These are runs of 6 systems, one row a step. Runs of the same system follow the same rule from any start.
trace 1, K533, 8 rows:
[[  4  -4 -10  15  17 -32  17  18 -25   8 -14  -2  15  11   9  -9 -20   1
    9 -25]
 [ 31   9   5  12  10 -12   6  35  -2 -12  -7   3   1  10 -13 -17   2  -4
   -7 -25]
 [ 13  13   5  -4  -9 -10  -9  19  10 -12  -7  26  16  11   6  -3 -18  15
   17 -33]
 [ -7  -9   9   2  17 -20 -19  16  19   0 -16  16 -16   5 -10   7 -20   0
   -6 -35]
 [-17   6   7  -3  11 -17  -4  35   7  -5   1  32  21 -15   6   1 -14 -12
  -14  -6]
 [  4   5   7 -10   1 -36  -7  40  -1  22  -4   2   2  12   5  19 -16  -2
    4   5]
 [ -2   6  21 -17  -3 -32   5  21 -24   8 -17  10  -1   7   0  -6  15  -2
  -20 -18]
 [ 24  24   3  -8  18 -16  -7  10 -11   2 -28  23   9  -2  11  16  14  -7
   11 -13]]
trace 2, K570 (8 x 20):
[[ 23  -1  -5  -3   3  -7  10 -18 -28  16 -14 -33 -17  15   0   4  15  -1
    8   9]
 [ 14  -7   2  18   6  12  -4  -8  20 -21  -6   3 -14  10 -19 -18  -2   9
    0 -42]
 [ 15  18  -1 -14 -17   8 -19  -6  22   5   1  17   9   3  16  26  -4  13
   31   6]
 [ -9 -15  -6   5  30 -13 -15   5   8  15  -5 -12 -23  -6  -6  21 -22 -16
   -3  13]
 [ 16  12   9 -10  -2  29  -6   3  -5 -31   7  -5  -5 -21  -9 -20  -3 -17
  -16  18]
 [ 24   2   2  -1 -23 -19  10  33  -7  13  11 -23   1  25  -4  -6  -9  11
   11   4]
 [ -4  -9  13 -15  -5  -2 -13 -34  -4   6 -19 -14 -36  13 -11   1  11   8
   -8 -20]
 [ 33  19  -5   8  22   0 -10   6   7 -15 -21  23   8  -1   2   4   2  -4
   16 -24]]
trace 3, K74, 8 rows:
[[  4  12   6 -28 -27 -10  -8  11 -12  12   7  -8   9   5  18  12 -22   7
   17  26]
 [ -4  -5 -13  24  21   3  27  -4 -24 -15  -4   6  19 -11   2 -29   5  -8
   -9 -17]
 [ -4   6  20 -37 -31  17 -20 -20   3 -10   4  -6 -15  -1  -1   0  -6   9
   -4  10]
 [  1  11 -18  17  27   4   5   8   2  -7  -3  28  32 -19  18   6  -9 -10
   14   1]
 [-33 -14  11  -7 -29  12   5 -17  10   6  18  -2  -6   4  -8  -7  22  11
  -20   4]
 [ 14  11 -12  -3  26   1  -7  -1 -12   7  -8  -5   3 -18  12  23  -6 -22
   11  37]
 [  8   0   6  15 -19  16  19  12  12  -9  19   6  11   7 -14 -22  36   5
  -14  -6]
 [  9   5  -9 -14  -8   1  -5 -29 -15  17 -10 -17  -2   8  18  21  -5   9
   30  17]]
trace 4, K373 (8 x 20):
[[ 15  -2 -11   7  -4  34  -4 -16   9 -22  13 -22  -6  -8  -6 -12 -22  -3
   12  17]
 [ -7   4   3  -1 -27   2  -8  26  35   4  25  18  15   6   2  10 -10  14
    9   8]
 [-28 -19   7  -9  -3 -27   0  12 -13  21   4 -21 -14   6  -2   4 -29  -2
  -12   8]
 [ 11  -1  17  -4  -6  12   3  14  -4 -24   9 -14 -15  -7 -23 -29   6 -13
  -31   3]
 [ 15  25  23 -32 -25  -8 -12  12  -1  -1  -9  21   6   6   8   6  16   8
    0  -7]
 [ -1  -8   0  -4   9 -22  -3 -12 -20   1 -26  -8 -11  16   3  -7 -25  11
    9 -39]
 [ -2   1   1   5  23  26 -17 -19  16 -29  -9  18 -10 -21 -10  -5  -6 -13
  -10 -14]
 [ 10  14  -3   6  17 -14 -10  26  23  13  -7  29  12  -3   7  29   9  -6
    9   3]]
trace 5, K9 (8 x 20):
[[-18  -6 -16  18  26 -14  12 -12 -17   0 -16  19  19  -5  14  -6 -11  -1
    8 -29]
 [-24  -8   3   8 -13  28   1 -20  25 -15  16  17   2  -7  -9 -13  19   7
  -14  -8]
 [ -2  -3 -25  27  12   1   4  -2  21  14   6  12  21   4  14  20 -10   8
   31   2]
 [-17 -20  -1  21 -12  -2  23  10   8  14  24 -14  -2  12 -16 -14  21   4
  -18   4]
 [ 28  13 -17   7 -11  16  11 -18  -2   7   5 -12  10  11  10   7  20  12
   29  14]
 [  7 -10  -3  11 -13  -7  21  25 -17  -8  16 -21   9  12  -6 -31 -26   6
    0  -6]
 [  1  -6   1 -17 -15  18  -6 -38 -12   2   0 -31 -22   3   1   0  -9   6
    9  18]
 [  6   3 -12   8  23   5   9  10 -26 -15   2  -7  13 -22   6 -13 -27 -23
   -3  21]]
trace 6, K533 (8 x 20):
[[-10   1  11 -13  17 -22 -21   6  -4  -6 -25  20  -8  -3   3   4 -30  -4
   -3 -30]
 [ -1  11  13  -3  14 -12 -14  38  20  -2  -1  28   4 -13  -6  12   7 -17
  -18   3]
 [-13   6   7 -14 -12 -34  -1  27  -5  25  -3  16  17  11  18  19  -6   8
    6   0]
 [  0   0  10  -6  19 -35   2  11 -24  17 -25  -2 -12   5  -3   5  14 -11
  -16 -13]
 [ 20  26   2   0   9  -8   9  18 -12  -3 -13  28  26  -4  12   1  31  -5
    2  -7]
 [ 13   3  -6  11   4 -22   0   6  14  22 -14  11   4  25   4  18  13  17
   24 -26]
 [-15  -9  -6  20  22 -16  14   1  -5  -1 -14  19  11   2  -1 -14   8   0
   -9 -38]
 [ 18   6 -16  26  25 -10   9  34   7  -5   0  13  23  -3   4  -1 -14  -9
   15  -6]]
trace 7, K74:
[[-16  -8  -9   9 -12 -21  11  30   9  25  19   2  20  11  11  12 -13   9
   11  13]
 [-10 -16  -3   5  11 -10  21  -6 -37   7  -3 -31 -11   0  -5 -18   2 -13
  -20   7]
 [ 37  22  17 -26 -12  10 -12  14 -12 -22  -8  -6  -9  -4  -5 -11  -5  -7
   -4   6]
 [  5  14  -7   4  -8   0   9  -4  -1  -7  -7  28  31   7  18  -7   0  18
   23 -29]
 [-36 -21  -2  -1   5  12 -10 -42   7  -1  -5   0 -17  -6  -1  -1 -12   7
   -3 -12]
 [ -6   2   5  -1  14   4 -20  27  25  -6  11  11  -4 -20  -6  14 -18 -19
  -10  24]
 [-13   0   2   3 -15 -19  24  28  -8  22  15   8  23   6   6   0  27   2
  -11  12]
 [  7   2   0 -10  10   1  10 -29 -37   7 -20 -23 -14  -2   3  -1  23  -8
   -7  10]]
trace 8, K9 (8 x 20):
[[  3  -1  17 -24 -20  -3 -28  12  18  -4   4  -6 -20  10  -7   5 -35   8
    3  -3]
 [  4  -8  -2  -1  35 -18 -12  -5 -11  13 -23 -14 -28  -3  -5  18  -5 -19
   -7   4]
 [ 14  19  17 -15   2   9  -8  21   4 -16   1  14  -2 -18  -8  -1  25 -19
  -24  16]
 [  4  16  13 -23 -10 -27 -17  20   0  14 -12  19   8  10  14  21 -11   8
   15 -11]
 [ -9  -9  13  -1  15 -19  -2  -6 -11   1 -25   3 -22   8 -12  -8  13  -1
  -21 -36]
 [ 24  18   5  -2   7  24 -22 -11  29 -24  -9  24  -6  -9  -6   4  12  -2
    7 -13]
 [ -5  -8   3   9   7 -20 -16  34  31   8   6  11  -5   9  -9  14 -29   0
    2 -13]
 [  3 -10   6   2   9  -9  -6  -8  12  23  -8 -12 -30  11 -14  21  35  -4
  -12   6]]
trace 9, K172:
[[-27 -20 -10  17  21  -6   5 -31   2  11 -14   5 -10   5  -1   3   9   6
   -2 -27]
 [  4  11  -8   2  -3  39   8 -30   3 -15   7   8  13 -18   7  -4  26  -2
    5  18]
 [-21 -10 -20  24   4  -7  21  11  -3   1  15  10  32  -1  14 -14 -23   5
   11  -7]
 [-11  -9   0 -12 -23   5  13 -37 -26   9  -2 -26  -7  13   7 -10   4  16
    6   1]
 [ 36  11 -17  16  20   9  10  -3 -17 -19 -14  -7  10  -3   3 -14  -9  -7
   19 -12]
 [-12 -14   1   4 -17  12 -11 -13  25 -13  11  -2  -8  11  -8 -13 -32  20
    9 -24]
 [ -3   7  -8 -17  17   3 -17 -33 -15   2 -22   2  -5 -13  19  19 -20  -4
   19   5]
 [-13 -12  -2  11  18  20   5  -7  -8 -28   5  -5  -5 -22 -12 -28 -14 -17
  -22  -1]]
trace 10, K570, 8 rows:
[[  4   4   1 -19 -19  -7   1  13 -22  10  12 -27   1   2  10   2 -24  -2
    6  36]
 [  0 -14  11  -6   2 -11   5  -6 -30  -5 -11 -27 -26  10 -14 -24 -13  -2
  -18 -19]
 [ 20  20  15 -16 -17   0  -6   1  -6 -20 -16  20   7   9   3 -14   3  14
    6 -33]
 [-10   2   9  -6   0 -29 -17  15  19  25 -12  22  -3  14   5  30  -1   7
    7 -15]
 [-10   4   9  -9  24   6 -16  -5   5  -3 -11  18 -13 -25  -4  15  20 -25
  -23  17]
 [ 21  10  -2  15   3   4  15  39   3  -7  18   0  16  -8  -8  -9  16 -16
  -11  24]
 [ -3 -12   3   0 -30   5  13  -6   4  17  20 -26 -11  18 -11  -4  27  13
   -9  16]
 [ 21  -2 -15  16  16   5  11 -34 -13   2 -19 -14 -10  11   0  -4  20   7
   15 -20]]
trace 11, K172:
[[-21 -19  -1  -4 -16   7   8 -36  -4  20   6 -24 -17  12  -2   2  17  12
   -2   9]
 [ 33  17 -19  12  16  14  14   6 -16 -13  -1  -2  20 -10  11  -4  -1 -11
   19  17]
 [-15 -21   1   8 -22  -4   3  10  14  -1  20 -13  -2  18 -10 -19 -33  18
    2 -18]
 [ 15  13  -1 -26   1  -2 -13 -28 -22   9 -22 -12 -10   2  15  20  -9   2
   20   9]
 [  7 -11  -4  21  27  12  -2   9   7 -26  -2  -7 -13 -12 -19 -19 -16 -18
  -14 -10]
 [-12  12  17 -31 -31   8 -19  -1  11  -8   8  19   7  -5  11   3 -18  12
    4   2]
 [-16  -8  -4   0  35 -26   1  -7 -27  12 -27   3  -5  -9   6   6  -4 -16
   -9 -12]
 [  3   6  16  -7 -17  29   2  -8   5 -24  10   6  -4  -9 -14 -24  30  -2
  -24   1]]
trace 12, K373, 8 rows:
[[  6   1  17 -24 -20  -5  -5  22 -16  -2  10 -27 -11   0  -6 -11 -25  -5
  -13  24]
 [  2   1  25 -15 -31  -3  -2  19   5 -16   6   3  -5  12 -14 -25  -2  13
  -17 -24]
 [ -3  12  21 -37  -7 -11 -24  -4 -15 -11 -19  10  -9  -3   7  -1 -25   0
   -5 -15]
 [  7   0   8   6  21 -11  -8  12   3 -20 -19  17  -6   1 -10 -15 -15  -4
   -7 -42]
 [ -6   6  10 -11  24  -3 -24 -12  12  -1 -24  27 -14 -15  -2  20  15 -12
  -11 -11]
 [ 28   4 -11  18  35 -18  -1   8   1   9 -23   0  -9   5  -3  16  13 -11
   11  -9]
 [  5  -6  -7  11  11  14  -4 -36  20  12  -9  -5 -20   5  -7  16  36   4
    6  -1]
 [ 30   8 -20  10   7  13  -4  -7  12   8   3 -16  -1   5   5  22  -6   2
   33  23]]

Name the system that made each run.
trace 13:
[[  5   4  -9  12 -13 -20   9  24  11  17   8  10  23  22  12   9  -8  21
   26 -13]
 [ -3 -22   0  13  -6  -2  14 -19  -5   8  -2 -26 -22  23 -16 -16  16  12
   -8 -22]]
 => K9
trace 14, 2 rows:
[[ 28  14   6 -13  -4  13 -21   8  23  -1   4  -6 -16  -4  -9  22   9  -9
    4  32]
 [ 13   6   8  -8   6 -37   1  43 -14  16  -6  -7  -1   8   0   8 -13 -10
   -3   6]]
 => K9
trace 15 (2 x 20):
[[  4   6  -3 -20 -24  14  -3 -21 -17  -7   5 -17   5   1  15  -5 -30  13
   21  13]
 [  8  -7  -9   7  23  -9   2  -3 -27 -14 -17 -17  -8  -2  -2 -17 -40  -9
    4 -19]]
 => K172
trace 16:
[[  4 -13   2  10  -8   2  20  -3  -3  15  10 -27 -16  13 -17  -7  38   1
  -18  12]
 [ 47  16  -6  -5   4   2  -5   2 -10   0 -11 -24 -10   8   1   8  -2  -2
   21  13]]
 => K74
trace 17, 2 rows:
[[  2   0  -1 -20  -4  -2 -18 -23 -12  -3 -15 -13 -11   5  12   6 -41   9
   23  -8]
 [-14  -8  -1  20  14   4  -1  19  14 -24   8  20  11 -12  -7 -20 -26  -7
  -10 -22]]
 => K74
trace 18 (2 x 20):
[[  8  -3 -17  21  23 -10  -1 -12   5   3 -18   9   5  12   7   7 -17  11
   29 -35]
 [ -8 -18   6  16  -3  17   0   0  29 -13  17  -6 -19   1 -28 -18   9  -1
  -23  -7]]
 => K9
trace 19 (2 x 20):
[[ -9   8  13 -27   1   8 -34  -8   8 -14  -6  13  -9 -19   7  13 -30  -7
   -1   9]
 [-25  -5   4  -2  31 -22  -9  11  -4  11 -12  18  -1 -17   3  17  -5 -20
  -16   3]]
 => K9
trace 20:
[[-20  -1  -3  12  18 -26  14   9 -10  14 -12  28  22   0  12   3  17   0
   -6 -21]
 [ -8  -3 -10   6  30   1  12 -26 -32   4 -17  -6  -3 -16   5   0  19 -20
  -11   9]]
 => K373
trace 21, 2 rows:
[[ 38   6   8   4  -6  -2  11  23  -9  -5   1 -24 -12  15 -19 -16  19  -4
   -9  -1]
 [ 25   8   7   0 -11 -10 -16  28  32   3   2   6  -5  21  -6  12 -10  14
   19 -15]]
 => K172
trace 22 (2 x 20):
[[-33  -7  11 -18  -1  -3 -20  -6   6 -12   0  16  -5 -13   3  -2 -37  -1
  -11 -10]
 [-32   2   7  -8  10 -14  -4  23  -2   2   2  31  18 -22   9   6  -6 -16
  -20   6]]
 => K74
trace 23:
[[-22  -8   3   4   3 -26  -9  28  22  27   6  14   1   3   1  27  -6  -2
   -2   6]
 [  3   0   4   5   7 -13  12  -3  -3  21 -11   3  -7  10  -6   9  54  -1
  -11  -4]]
 => K9
trace 24, 2 rows:
[[-16  -4   5  -4  -5 -11  21  11 -21  17   9  -8   4  -5  -1  -3  30 -13
  -28  28]
 [ 32  22   5 -15   2   9   5  -7 -28  -6 -14 -10  -3  -5   3  -2  30 -12
   -3  18]]
 => K74
trace 25:
[[ -9   2  20 -17  -3 -14 -18  -3  17  15 -14  13 -21   7  -8  21  30   1
  -15  -9]
 [-25   7  -6  -4  16  -9   3 -11 -12  12 -13  32  22 -17  22  17  17  -7
    0   3]]
 => K533
trace 26, 2 rows:
[[-31  -7   8  -7 -35   1   8   3  14  17  26   6  10   9   3   3  16  15
   -8  12]
 [  7  -1 -23  21  16  -9  22 -19 -20  16 -12  -4  14  11  15   4  16   7
   23 -12]]
 => K9
trace 27, 2 rows:
[[  6   3  -9  17  -9  17  -6  15  41  -7  24  13  15   0  -1   8 -12   7
   18   7]
 [-30 -20 -16  15  -8  -8  21  -3  -6  24  20 -18  11   9   7   2  -8   7
    5  18]]
 => K74
trace 28:
[[-20   2  -8   6  11 -12   7  15   3  25   8  14  20 -10  13  24  17 -12
   -4  29]
 [ -8  -8   2   6 -15  -4  28  16 -13  16  22 -19   5   5  -8 -11  28  -4
  -20  24]]
 => K172
trace 29 (2 x 20):
[[  7  -4   0   0  36 -21  -3  -3 -25   0 -31  -8 -20  -2  -4  -1  -5 -17
  -11 -18]
 [ 10  16  21 -20  -8  22 -21   2  19 -25   0  20  -7 -17  -9  -4  14  -9
  -18   4]]
 => K9
trace 30:
[[-26  -4  -1 -17   0   1 -10 -34  -1  23  -5  -1  -8  -6  14  25  13   1
    2  22]
 [  5   2 -10  18  23  10  23  12 -18 -11   8  -5  15 -21  -3 -17  12 -25
  -14  22]]
 => K172
trace 31:
[[ 30  13  -6   6   3  -9  -1   8  -3 -11 -16   9  13  13   7  -6 -16  12
   27 -34]
 [-11 -19  -1   6   3   9 -18 -32  25   2  -7  -7 -30  11 -12   6 -10  12
    7 -23]]
 => K172
trace 32 (2 x 20):
[[-10  -6 -17  10   6 -22  19  -9 -20  34  -8  -6  13  13  17  15  13   8
   16   2]
 [  7   0   1  11 -12  16  26  -6 -14 -18   6  -2  10   1  -9 -35  28   5
  -14 -12]]
 => K9
trace 33, 2 rows:
[[  0 -12  -3  10  -3 -16  23  31 -20   8  16 -28   2   6  -8 -18 -11  -8
  -15  15]
 [ 13  11   5 -27 -23  12   0 -27 -22   4  -3 -20  -7   2   9   3  14   6
    7  23]]
 => K9
trace 34, 2 rows:
[[ -5  -5 -14   3  21 -22  15  -9 -42  17 -19 -13   7   3  18   0 -16  -4
   10  -2]
 [ 35   9   3  14   6   5  14  18  -1 -10  -1  -6  -4   4 -17 -14  35 -10
  -14  -1]]
 => K533
